[[ 29  41  25 -15 -55 -76 -66 -29]
 [-18   5  25  34  26   7 -10 -15]
 [ 54  32   4 -16 -15   3  28  46]
 [-28 -21   9  45  68  64  33 -10]
 [-47 -42 -10  31  54  46   7 -40]
 [ 51  28 -10 -39 -41 -11  34  71]
 [  8 -34 -69 -75 -49  -2  41  58]
 [ -5  -2  -6 -16 -30 -39 -38 -24]
 [ 31  31   3 -37 -63 -61 -28  19]
 [-16 -30 -35 -31 -20  -7   2   5]
 [-38  -2  37  55  40  -1 -48 -75]
 [-26 -47 -47 -31  -9   6   6  -6]]
->
[[ 29 -18  54 -28 -47  51   8  -5  31 -16 -38 -26]
 [ 41   5  32 -21 -42  28 -34  -2  31 -30  -2 -47]
 [ 25  25   4   9 -10 -10 -69  -6   3 -35  37 -47]
 [-15  34 -16  45  31 -39 -75 -16 -37 -31  55 -31]
 [-55  26 -15  68  54 -41 -49 -30 -63 -20  40  -9]
 [-76   7   3  64  46 -11  -2 -39 -61  -7  -1   6]
 [-66 -10  28  33   7  34  41 -38 -28   2 -48   6]
 [-29 -15  46 -10 -40  71  58 -24  19   5 -75  -6]]

[[ -7 -18  65   7 -28   3  28 -22 -23   3 -14 -38]
 [ 15 -57  -7  37  17 -25  22   0 -37  14 -12  23]
 [-25   4  -3 -44  22 -21 -30 -51   6 -22  10  20]
 [-13  48 -23 -25  -5 -19   2 -15  35  43  25  -7]]
->
[[ -7  15 -25 -13]
 [-18 -57   4  48]
 [ 65  -7  -3 -23]
 [  7  37 -44 -25]
 [-28  17  22  -5]
 [  3 -25 -21 -19]
 [ 28  22 -30   2]
 [-22   0 -51 -15]
 [-23 -37   6  35]
 [  3  14 -22  43]
 [-14 -12  10  25]
 [-38  23  20  -7]]

[[ -6 -39  70 -11]
 [ -1 -11  20 -12]
 [ -5  -3  -3  -8]
 [ -5   2   2  -3]]
->
[[ -6  -1  -5  -5]
 [-39 -11  -3   2]
 [ 70  20  -3   2]
 [-11 -12  -8  -3]]

[[  8 -30   5  -1 -23   5   3   2  -8  32 -36]
 [ -8  48   4  22  25   1  -3   5   2 -16  41]
 [-11 -62  -8 -14 -12  17  -7   0   8  32 -54]]
->
[[  8  -8 -11]
 [-30  48 -62]
 [  5   4  -8]
 [ -1  22 -14]
 [-23  25 -12]
 [  5   1  17]
 [  3  -3  -7]
 [  2   5   0]
 [ -8   2   8]
 [ 32 -16  32]
 [-36  41 -54]]

[[ -2  44 -56 -30  -8   5 -18 -18 -45]
 [ 43 -40   9 -57 -22  57 -12  42   9]
 [  9 -60 -17 -57 -59  52 -51  25 -41]]
->
[[ -2  43   9]
 [ 44 -40 -60]
 [-56   9 -17]
 [-30 -57 -57]
 [ -8 -22 -59]
 [  5  57  52]
 [-18 -12 -51]
 [-18  42  25]
 [-45   9 -41]]

[[  1   9 -53  21 -43  12]
 [  0  35 -49  25  33 -11]
 [  1   9 -54  22 -44  12]
 [ 20 -30  55 -19 -23   9]
 [  0   9 -54  21 -44  13]
 [  0   9 -54  22 -43  12]
 [  0   9 -54  21 -44  12]
 [ 20 -31  55 -19 -23   9]
 [  9 -19  -9   3 -67  21]
 [  0  10 -54  21 -44  12]
 [  9 -19  -9   2 -67  20]]
->
[[  1   0   1  20   0   0   0  20   9   0   9]
 [  9  35   9 -30   9   9   9 -31 -19  10 -19]
 [-53 -49 -54  55 -54 -54 -54  55  -9 -54  -9]
 [ 21  25  22 -19  21  22  21 -19   3  21   2]
 [-43  33 -44 -23 -44 -43 -44 -23 -67 -44 -67]
 [ 12 -11  12   9  13  12  12   9  21  12  20]]

[[-35  59  16  76]
 [ 37  42 -63  39]]
->
[[-35  37]
 [ 59  42]
 [ 16 -63]
 [ 76  39]]

[[-55   0 -10  24 -43 -26  13  18  36  -1]
 [-13 -25  10  -3 -22 -43 -25  26   1 -43]
 [-13  -7 -21  -2  -5  51   0   4  12  14]
 [ 23  -3  -4  17   7  66  18   2   2  26]
 [ 37  18 -16   6 -52  54  -2 -11  10  -3]
 [-38 -22 -32  43   8 -63   7  17  15  11]
 [-13  16  -2 -12 -13 -24  15   1 -19  30]]
->
[[-55 -13 -13  23  37 -38 -13]
 [  0 -25  -7  -3  18 -22  16]
 [-10  10 -21  -4 -16 -32  -2]
 [ 24  -3  -2  17   6  43 -12]
 [-43 -22  -5   7 -52   8 -13]
 [-26 -43  51  66  54 -63 -24]
 [ 13 -25   0  18  -2   7  15]
 [ 18  26   4   2 -11  17   1]
 [ 36   1  12   2  10  15 -19]
 [ -1 -43  14  26  -3  11  30]]
---
[[ 57 -49  24 -64]
 [ 28 -56   3 -11]
 [ 29  50 -60 -51]
 [-60 -12  59  46]
 [-28   3  61 -70]]
->
[[ 24 -64  57 -49]
 [  3 -11  28 -56]
 [-60 -51  29  50]
 [ 59  46 -60 -12]
 [ 61 -70 -28   3]]

[[ 25   7  12  -5 -16 -27 -27 -39   6  -3 -25]
 [ 17  -8  32  -4  35   0  42 -11  19  17 -14]
 [  3   0  60  32 -19 -24  30 -18  -3 -18   9]
 [-10  -6  -2  36  19  -5 -28 -15   4  10  -2]]
->
[[ -3 -25  25   7  12  -5 -16 -27 -27 -39   6]
 [ 17 -14  17  -8  32  -4  35   0  42 -11  19]
 [-18   9   3   0  60  32 -19 -24  30 -18  -3]
 [ 10  -2 -10  -6  -2  36  19  -5 -28 -15   4]]

[[ 41  56 -27  12 -24  41   9  58  30 -47]
 [  3  35  50 -58 -33 -52  60   5 -37 -25]]
->
[[ 30 -47  41  56 -27  12 -24  41   9  58]
 [-37 -25   3  35  50 -58 -33 -52  60   5]]

[[  4  -7  -1   5]
 [  0  53   7  -3]
 [ 14  57   2  15]
 [ -2  11   4   6]
 [-15 -13   7 -16]
 [-24  15  11 -23]
 [ 11  11  -5   4]
 [ -2  42   7 -11]
 [  2 -16  -3   0]]
->
[[ -1   5   4  -7]
 [  7  -3   0  53]
 [  2  15  14  57]
 [  4   6  -2  11]
 [  7 -16 -15 -13]
 [ 11 -23 -24  15]
 [ -5   4  11  11]
 [  7 -11  -2  42]
 [ -3   0   2 -16]]

[[  3  76   4]
 [ 36 -58  34]
 [  3  31 -70]
 [-13  76  10]
 [-46  46  22]
 [ 47  -6 -45]
 [ 52 -28  53]]
->
[[ 76   4   3]
 [-58  34  36]
 [ 31 -70   3]
 [ 76  10 -13]
 [ 46  22 -46]
 [ -6 -45  47]
 [-28  53  52]]

[[-15  10   9 -22 -29 -11 -28  -5]
 [-11 -14 -13  51 -32 -11  34 -15]
 [ -7  -4 -13  44 -22 -11  15 -15]
 [  5  -2  -4  27 -16   9  20   6]
 [ 12  -5  -5  29  -9   0  18  -4]
 [ 13   3  -7  22   0   4  16  -9]
 [ 17   3  -1  15   6   8   7  -4]
 [ 26  -3  -9  13  14   8   4   5]
 [ 23  -9   2   7  24   3  11  -4]
 [ 24  -8  -3   2  35  13   0  -2]
 [ 30 -18  -2  -7  42  16   1   8]
 [ 29 -15   1 -11  59  15  -4   4]]
->
[[-28  -5 -15  10   9 -22 -29 -11]
 [ 34 -15 -11 -14 -13  51 -32 -11]
 [ 15 -15  -7  -4 -13  44 -22 -11]
 [ 20   6   5  -2  -4  27 -16   9]
 [ 18  -4  12  -5  -5  29  -9   0]
 [ 16  -9  13   3  -7  22   0   4]
 [  7  -4  17   3  -1  15   6   8]
 [  4   5  26  -3  -9  13  14   8]
 [ 11  -4  23  -9   2   7  24   3]
 [  0  -2  24  -8  -3   2  35  13]
 [  1   8  30 -18  -2  -7  42  16]
 [ -4   4  29 -15   1 -11  59  15]]

[[ 11  -8  -8  18  17 -11   8 -22   3   6 -37]
 [-12 -13 -10  -3  -9   3  32  25 -44   7 -10]
 [ 17  -1 -19  17 -26 -24  16  33 -36 -38  13]
 [  1 -34   4 -76   7 -23  -1  22  31 -12  17]]
->
[[  6 -37  11  -8  -8  18  17 -11   8 -22   3]
 [  7 -10 -12 -13 -10  -3  -9   3  32  25 -44]
 [-38  13  17  -1 -19  17 -26 -24  16  33 -36]
 [-12  17   1 -34   4 -76   7 -23  -1  22  31]]
